In the rows, zero is written as 128.
The rows of A fall into 4 groups, which share some directions, and each row is roughly a mix of its group's hidden directions, except one row that fits no group.
A, 141 rows:
[[ 92 153 104 135 138 136 115 117 110  84 151]
 [ 97 140 165 156 143 171 120 137 127 126 145]
 [169 104 146 143 159 117  93 113 144 117 120]
 [151 132  83 135 109 100 173 128 121 132 132]
 [119 111 155 113 122 175 123  83 131 139 122]
 [164 115 113 120 162  77 130 116 132 140 132]
 [142  89 110 115 119 157 116 107 161 102 143]
 [141 110  91 129 117  88 114 156 135 161 115]
 [103 167 101 118 115 123 159 154 100 132 117]
 [119 137 107  94 134 100 148 140 142  80 117]
 [121 117  83 123 103 136 173 118 132 110 148]
 [124 144 151 128 152  79 135 155 131 155 107]
 [123 144 172 103 164 128 118 103 125 103 145]
 [120 141 174 132 135 176 120 111 141 105 130]
 [104 133 119  86 124 102 146 158 142 156 108]
 [ 97 114  95 127 101  89 115 141 152 136 109]
 [ 90 150 108 106 101 147 123 125 103 114  96]
 [ 98 128 167 141 127 117 120  83 133 159 129]
 [137 131 173 111 154 120 148 118 133 147 171]
 [145 119 133 130 132  94 158 159 128 166 158]
 [144 102 119 140 155  75 121 132 110 154 127]
 [147  82 141 149 143 140  86 130 120 148 138]
 [173 126 165 129 135 161  98 119 144 123 133]
 [ 92 146 145 146 119 178 138 145 113 108 134]
 [166  91 146 139 120 122 128 103 150 116 163]
 [164 104 127 135 148  86  94 115 132 147 126]
 [149 109 125 169 117 116 133 114  84 103 112]
 [173 119 150 161 146 100 131 132 142 156 123]
 [148  91 156 157 121 154  95 139 151 132 126]
 [ 87 120  82 120  98 108 126 144 121 127 111]
 [128  94  80 144  99 109 127 115 155 123 125]
 [109 147 128  92 162 106 108 115 133  89 126]
 [113 176 108 110 154 112 146 139  99 113 122]
 [117 173 146 141 135 148 111 105 116 101 160]
 [144 120 106 151  98 134 139 165 142 168 113]
 [158 122 145 136 155 107 105  99 100 163 132]
 [123 136  93 146 120  99 111 138  79 150 127]
 [132  94 151 138 122 127  76 123 153 139 108]
 [105 139 123  95 109 116 165 146 142 159 154]
 [124 144 107 114 129  69 143 143 109 149 117]
 [143 109 118 164 144  93 119 152 114 165 136]
 [130 138 119 130 117 131 197 118 125 144 146]
 [107 163 119  96 118 104 139 159 147 153 110]
 [146 162 149 139 165 102 140 129  98 150 118]
 [142 130 117 100 149  65 128 124 118 132 116]
 [113 137  96 129 120 103 159 160 143 167 132]
 [132  87 142 130 113 129  87 118 157 106 106]
 [114 151 129 148 109 180 125 115 139  95 140]
 [113 102 125 152 147 123  77 145 107 146 141]
 [160 154 146 106 181 126 133 134 117 129 146]
 [121 146 126 117 112 173 152  97 147 100 144]
 [117 170 124 124 152 110 104 162  94 130 119]
 [ 89 147 113 122 101 146 150 172 128 133 115]
 [119 133 140 156 109 173 107 112 136  92 111]
 [139 132  97 152 104 147 172 151 103 125 136]
 [168  84 155 125 124 106 113 114 152 136 129]
 [103 128 132 118 144 131  93 107 105  79 114]
 [125 132 117 141 122  90 123 178 127 156 102]
 [125 131 115 132 153  71 148 136  99 147 134]
 [165 158 145 129 163 132 165 138 130 150 136]
 [166  85 157 123 136 105 120 113 150 144 134]
 [142 100 135 136 133 118  77 151 152 131  98]
 [142 139 160 134 166 152 128  88 111 134 150]
 [146  98 108 113 127  84 111 149 121 156 108]
 [133 152 143 112 170  79 127 128 112 129 146]
 [162 110 124 131 134 164 159  98 132 137 160]
 [109 142 101 116  93 164 157 112 134 105 141]
 [130 147 150 116 148  97 184 132 126 144 123]
 [127 114 145  83 133 103 156 113 105 156 148]
 [130 112 136  95 155  76 121 132 117 151 114]
 [157  94 147 149 131 147  91 119 158 113 125]
 [162 138 142 141 164 135 116 144  86 137 106]
 [135 114 150 127 118 158 145 132 126 158 181]
 [147 124 153 115 140 105 146 134 118 152 182]
 [133 116 109 131 163  91 154 150 140 151  99]
 [138  95 135 145  80 157 112 133 151 140 112]
 [105 169 161 122 163 110 138 109 111 114 126]
 [148 118 117 145 120 133 141 172 106 175 121]
 [159 109 101 118 149  85 132 138 131  93 130]
 [112 116 176 123 131 111 128  88 160 125 114]
 [146 100 133 139 110 158  99 116 141  97 162]
 [156  91 112 120 137 101  96 150 152 143 113]
 [130 145 149  95 144  99 161 134 156 158 126]
 [118 126 150 164 123 141  77 126 106 151 119]
 [106 123 115 132 108 115  91 160 129  94  98]
 [111 119 133 177 115 135 120 150  89 149 110]
 [126 131 138 122 111 182 133 105 145  93 147]
 [102 127 124 147  92 150  99 130 154 104  99]
 [129 149 134 111 144  75 152 143 113 156 116]
 [135 123 165 137 147 174 110  98 141 134 146]
 [125 126  87 131  96 129 173 153 127 109 128]
 [102 106 127 125  96 160 109  96 135 119  95]
 [141  87 127 157 107 126  97 129 163 122 108]
 [167 118 119 121 142  76 152 113 128 147 127]
 [125 102 145 166 102 154  86 126 127 141 118]
 [118 144 103 127 107 169 148 100 144 105 155]
 [169 109 144 165 121 152  97 116 122 109 123]
 [108 137 108 152  96 162 170 138 120 129 144]
 [108 154 101 121 126  78 147 140  99 129 118]
 [122 153 161 118 176 111 135  95 122 143 130]
 [169 133 151 124 177 101 130 112 121 136 138]
 [105 122 117 147 126 147 107 181 133 160 131]
 [156 103  85  98 125 107 133 138 141  98 125]
 [128 115 139 123  95 140 152  96 138 148  81]
 [151 170 141 109 164  96 146 127 126 146 123]
 [125 142  95 148 113 102 168 162 120 149 127]
 [144  90 113 139 145 104 144 136  96 162 147]
 [162 102 153 167 140 136 116  98 145 120 141]
 [160 133 151 120 144 114 154 143 143 173 151]
 [115 141 111 126  85 155 112 158 134 106  98]
 [131 127 112 101 115 105 160 148 155 167 147]
 [121 157 150  91 155 127 150 104  99 138 143]
 [158 107 150 107 138 139 152 105 168 150 141]
 [128 136 127 105 141  83 173 132 110 152 138]
 [128 103 102 127  98 153 141 140 153  83 126]
 [119 137 165 173 151 152 104 131 141 136 145]
 [149 103 170 133 139 130 131 147 135 167 158]
 [102 146 103  99 115 152 165 107 137 113 150]
 [133 128 131 141  62 111 136 143 132 144 109]
 [133 115 158 153 140 117 111 162  86 128 104]
 [ 94 154 110 125 116 161 168 136 135 115 150]
 [ 97 142 114 112 104  81 150 137 103 140 122]
 [131 109 119 153  92 131  81 148 145 107 119]
 [145 133 153 140 163 156  95 102 106 137 145]
 [183 104 144 119 106 108 136 136 144 141 108]
 [150 130 149  91 143  88 154 101 114 136 127]
 [184 126 131 121 166 127 105 140 123 129 106]
 [161 107 135 151 119 119  84 137 157 110 111]
 [111 151 118 129 105 176 147 111 137  96 143]
 [101 148 159 154 125 172 143 111 125 143 146]
 [119 114  98 155  88 151 106 143 140  99 121]
 [144  87 121 105 141 106  94 109  95 123 126]
 [150 156 135 125 172  99 127 132  94 137 107]
 [144 102 116 143 124 127  80 148 144 121  89]
 [145 133 121 160 103 133  83 122 123 116  88]
 [139 130 183 152 162 126 106 111 118 123 131]
 [135  85 140 140 110  97 103 150 145 154 143]
 [118 111  84  97 119 109 135 114 144  89 134]
 [151 108 138 114 153  78  98 119 117 137 113]
 [148 106 157 128 145 161 119  84 147 129 146]
 [100 153 119  91 119 151 156 102 147 109 142]]
In each list below, three rows fit none of the groups, and each other row fits one group, some only roughly. Which are they? Name them in the order they come.
  * q457: [158  94 125 158 122 158  88 115 125 126 141]
  * q569: [147 115 163 116 132 137  99 116 177 145 116]
  * q366: [171 115 142 135 136  85 115 128 146 124  94]
  * q93: [165 100 108 120 136 113  94 119 125 116  89]
  * q877: [118 123 131  99 138 156 139 103 166  90 145]
  * q670: [118 114  81 119 108  81 123 132 119 110 115]
  * q966: [102 130 129 125 127 158  87 141 161 117  94]
  * q138: [126 129 108 142 114 184 135 122  94 102 130]
  * q919: [172 101 121 167 128 133 106 114 149 146 139]
  * q709: [134 163  97 118 142  89 152 153 111 138 144]
  * q928: [ 90 133 116 123  92 164 160 119 112 138 138]
 -> q93 q966 q709
  * q448: [100 136  87  95 125  86 117 134 112 128 129]
  * q27: [120 132 157 141 136 177 119 127 132 120 174]
  * q53: [154 105 121 161 114 144  89 143 104 152 124]
  * q480: [160 114 118 141 112  87 142 160 115 149 105]
  * q505: [139 157 151 139 157 150 146 116  84 148 128]
  * q793: [137  99 102 145  97 140 106 169 113 137 110]
  * q960: [134 165 144 140 148 150 146  86 114 101 135]
  * q696: [166  89 161 139 155 116 121 129 117 150 121]
  * q980: [126  95 132 146 138 122  76 148 112 122  99]
  * q335: [163 105 129 153 107 150 106 146 159 111 149]
  * q167: [125 173 139 110 151 111 162  98 117 118 144]
  * q586: [144 131 136  96 149 135 149  89 134  99 161]
  * q969: [132 124 128 168 127 154  93 138  88 136 151]
 -> q27 q505 q969
  * q875: [139 125 100 135  92 124  89 156 145 129  98]
  * q410: [125 140 146  95 167 140 131 128  95 147 161]
  * q466: [154 159 120 126 139  87 161 158 123 137 114]
  * q802: [105 136 111 108  99 154 151 117 156  88 123]
  * q79: [110 117 100 157  74 124 130 156 129 129 130]
  * q576: [135 138 164 145 125 176 140 106 126 113 157]
  * q689: [153 136 139 136 129  81 118 152 120 129  83]
  * q965: [114 105  99 141 113  95 129 160 111 165 119]
  * q967: [165 135 149 121 140 107 138 116 167 112 163]
  * q306: [140 154 158 105 149 106 150 106 109 136 163]
  * q608: [149 129 156 121 178 143 107 110 136 119 157]
  * q827: [134 171 118 104 144 117 166 148  97 133 127]
  * q465: [ 93 152 103 139 120 161 105 114  97 123 107]
 -> q802 q967 q465
  * q870: [141 158  90 118  93 118 157 112 144 106 122]
  * q186: [166 107 161 153 162 118 140 116 114 145 139]
  * q598: [ 97 137 139 108  87 153 163 122 139 111 145]
  * q233: [159 108 123 144 129 132  99  98 161 117  94]
  * q999: [125 102 137 116 136 122  90  85 142  92 122]
  * q884: [ 77 167 112 139 134 145 115 120 113 111 115]
  * q77: [109 109 154 134 111 165 124 103 149 104 159]
  * q102: [165  98 146 154 153 137  97 105 141 126 117]
  * q133: [154 110 153 176 143 126  95 128 119 134 108]
  * q623: [138 128 133 162  88 134 143 159 137 150 161]
  * q760: [128 132 105 126 102  96 141 172 119 141  94]
  * q517: [140 148 134 130 124 151 117  79 152  90 138]
 -> q598 q233 q102
  * q624: [138 119 166 111 160 110 139 116 124 167 154]
  * q900: [133 151 136 150 163 136  87  95 108 116 118]
  * q519: [152 165 117 133 143  96 111 164 111 140 110]
  * q488: [160 102 138 147  92 167 113 127 153 120 124]
  * q44: [106 142  75 113  98 139 148 135 112 117 113]
  * q749: [105 151 137 133 134 166 162 101 127 114 161]
  * q374: [172 107 163 141 152 139 137  98 127 131 145]
  * q71: [ 87 151 121 123 103 108 163 142 131 158 135]
  * q631: [103 124 102 128  85 155 164 142 123 138 143]
  * q214: [141 109 156 111 132  95 155 133 172 146 131]
  * q947: [159 147 171 127 154 106 133 130 157 152 136]
  * q723: [157 118 117 107 138 121 156  97 157 117 166]
 -> q900 q519 q214
  * q11: [151 107 103 129 108  80 136 146 118 157 112]
  * q712: [170 138 170 144 150 137 155 129 119 153 126]
  * q714: [146 117 162 120 148 150 114  79 138 112 144]
  * q611: [122 126  83 117  84 121 162 130 140 111 121]
  * q832: [104 136 100 117 106 131 174 136 103 145 154]
  * q711: [142 138 118 120 130  71 141 151 138 150 100]
  * q525: [ 70 145 125 124 106 160 132 131 130 119 105]
  * q697: [131  80 140 137 136 116 136 118 125 150 177]
  * q356: [106 173 139 120 152 105 110 151 145 106 109]
  * q55: [137 147 152 140 126 186 117 120 119  98 118]
  * q506: [157  90 126  95 128 106  98 120 148 148 116]
  * q676: [164 131 119 132 133  97 117 113 183 132 120]
  * q75: [101 164  96 136 107 128 170 139 117 113 134]
  * q597: [133  87 135 139 102 105  99 124 141 165 111]
 -> q611 q525 q356
  * q811: [ 91 163 132 127 130 100 147 162 112 125 105]
  * q375: [ 85 156 148 150 147 164 133 122 105 134 133]
  * q918: [114 122  90 126  95 150 156 160 106 143 136]
  * q970: [103 144 114  84 146 100 139 116 105 157 124]
  * q612: [142 141 140 145 154  95 111 162 100 143 100]
  * q565: [ 90 144 107 134 103 176 138 138 134 114 144]
  * q255: [117 144 128 101 113 155 173 112 131 125 166]
  * q527: [126  92 134 116 133 146  89  92 139 106 104]
  * q278: [111 123 120 143 109 137  97 171 117 139  87]
  * q17: [133 112 151 152 150  96 102 102 159 133 103]
 -> q375 q970 q612
  * q340: [120  92 149 111 115 119  96  81 133 118 122]
  * q224: [161 134 134 178 106 129 135 162 125 129 106]
  * q939: [145 162 169 116 156 125 138  99 110 133 148]
  * q398: [163 158 133 116 168  98 133 122 113 145 149]
  * q268: [168  86 141 134 118 158 142 111 154 129 135]
  * q424: [134 134 179 133 172 121 127 124 101 134 145]
  * q931: [140 112 138 114 165 151 129 112 154 144 173]
  * q281: [123 170 126 111 147 105 172 121 102 130 138]
  * q86: [129 120 144 125 110 177 127  86 149 115 149]
  * q39: [142 125 165 169 129 136 112 166 139 139 105]
  * q944: [102 172 156 108 161 100 127 132 131 139 125]
 -> q398 q931 q86
  * q868: [151 136 133 121 135  70 107 133 121 127  94]
  * q492: [107 118 170 165 114 165 107 124 126 116 134]
  * q309: [142 139 163 134 150 163 112  96 110 112 153]
  * q717: [ 85 144  98 141  89 142 121 143 110 118 113]
  * q504: [163  92 149 105 135 140 104 101 152 141 130]
  * q912: [119 115  85 116  94 107 123 132  98 130  96]
  * q165: [104 127  83 111  86 145 151 143 120 125 134]
  * q995: [ 89 126  96  92 105 113 157 117 131 139 140]
  * q751: [111 142 147 141 118 181 116 116 114  93 115]
  * q911: [120 118 138 151 123 184 104 102 125 126 150]
 -> q309 q912 q995
  * q87: [100 111 104 106 106 124 136 118 163  85 127]
  * q981: [ 99 118  89 117 100 102  95 148 135 122 115]
  * q763: [126 161 142 136 161 130 160 144 125 164 156]
  * q688: [139 133 125 142 116 182 102 135 127  96 104]
  * q368: [ 93 157 140 158 108 167 123 117 111 117 141]
  * q930: [115 108 170 129 135 163  88 106 128 130 119]
  * q74: [ 79 148 124 142 100 140 148 145  98 144 120]
  * q157: [102 153 143  92 152 129 158 109 120 152 149]
  * q619: [122 150 137 144 156 116 132 126  66 133 117]
  * q145: [132 124 100 119 108 120 110 188 140 132 109]
 -> q368 q930 q157
  * q98: [122 110 121 153  99 147 115 145 171 100 106]
  * q946: [106 138 101 161 130 114 139 177 135 147 110]
  * q246: [109 163 102 132 114 129 132 155  80 139 137]
  * q115: [ 95 144 121 149 116 165 107 100 124  94 132]
  * q898: [104 114  78 141  92 128 110 141 110 112 131]
  * q81: [143 138 152 112 179 123 120 108  90 136 122]
  * q23: [178 102 121 127 152  98 122 134 145 156 131]
  * q402: [170 123 143 132 146 146 151  95 138 121 164]
  * q96: [163 110 145 110 164 133 108  91 140 112 141]
  * q556: [ 85 133  86  87 109 132 126 134 134 123 131]
  * q621: [ 98 132 100 126 116 111 160 147  87 150 137]
 -> q98 q246 q81
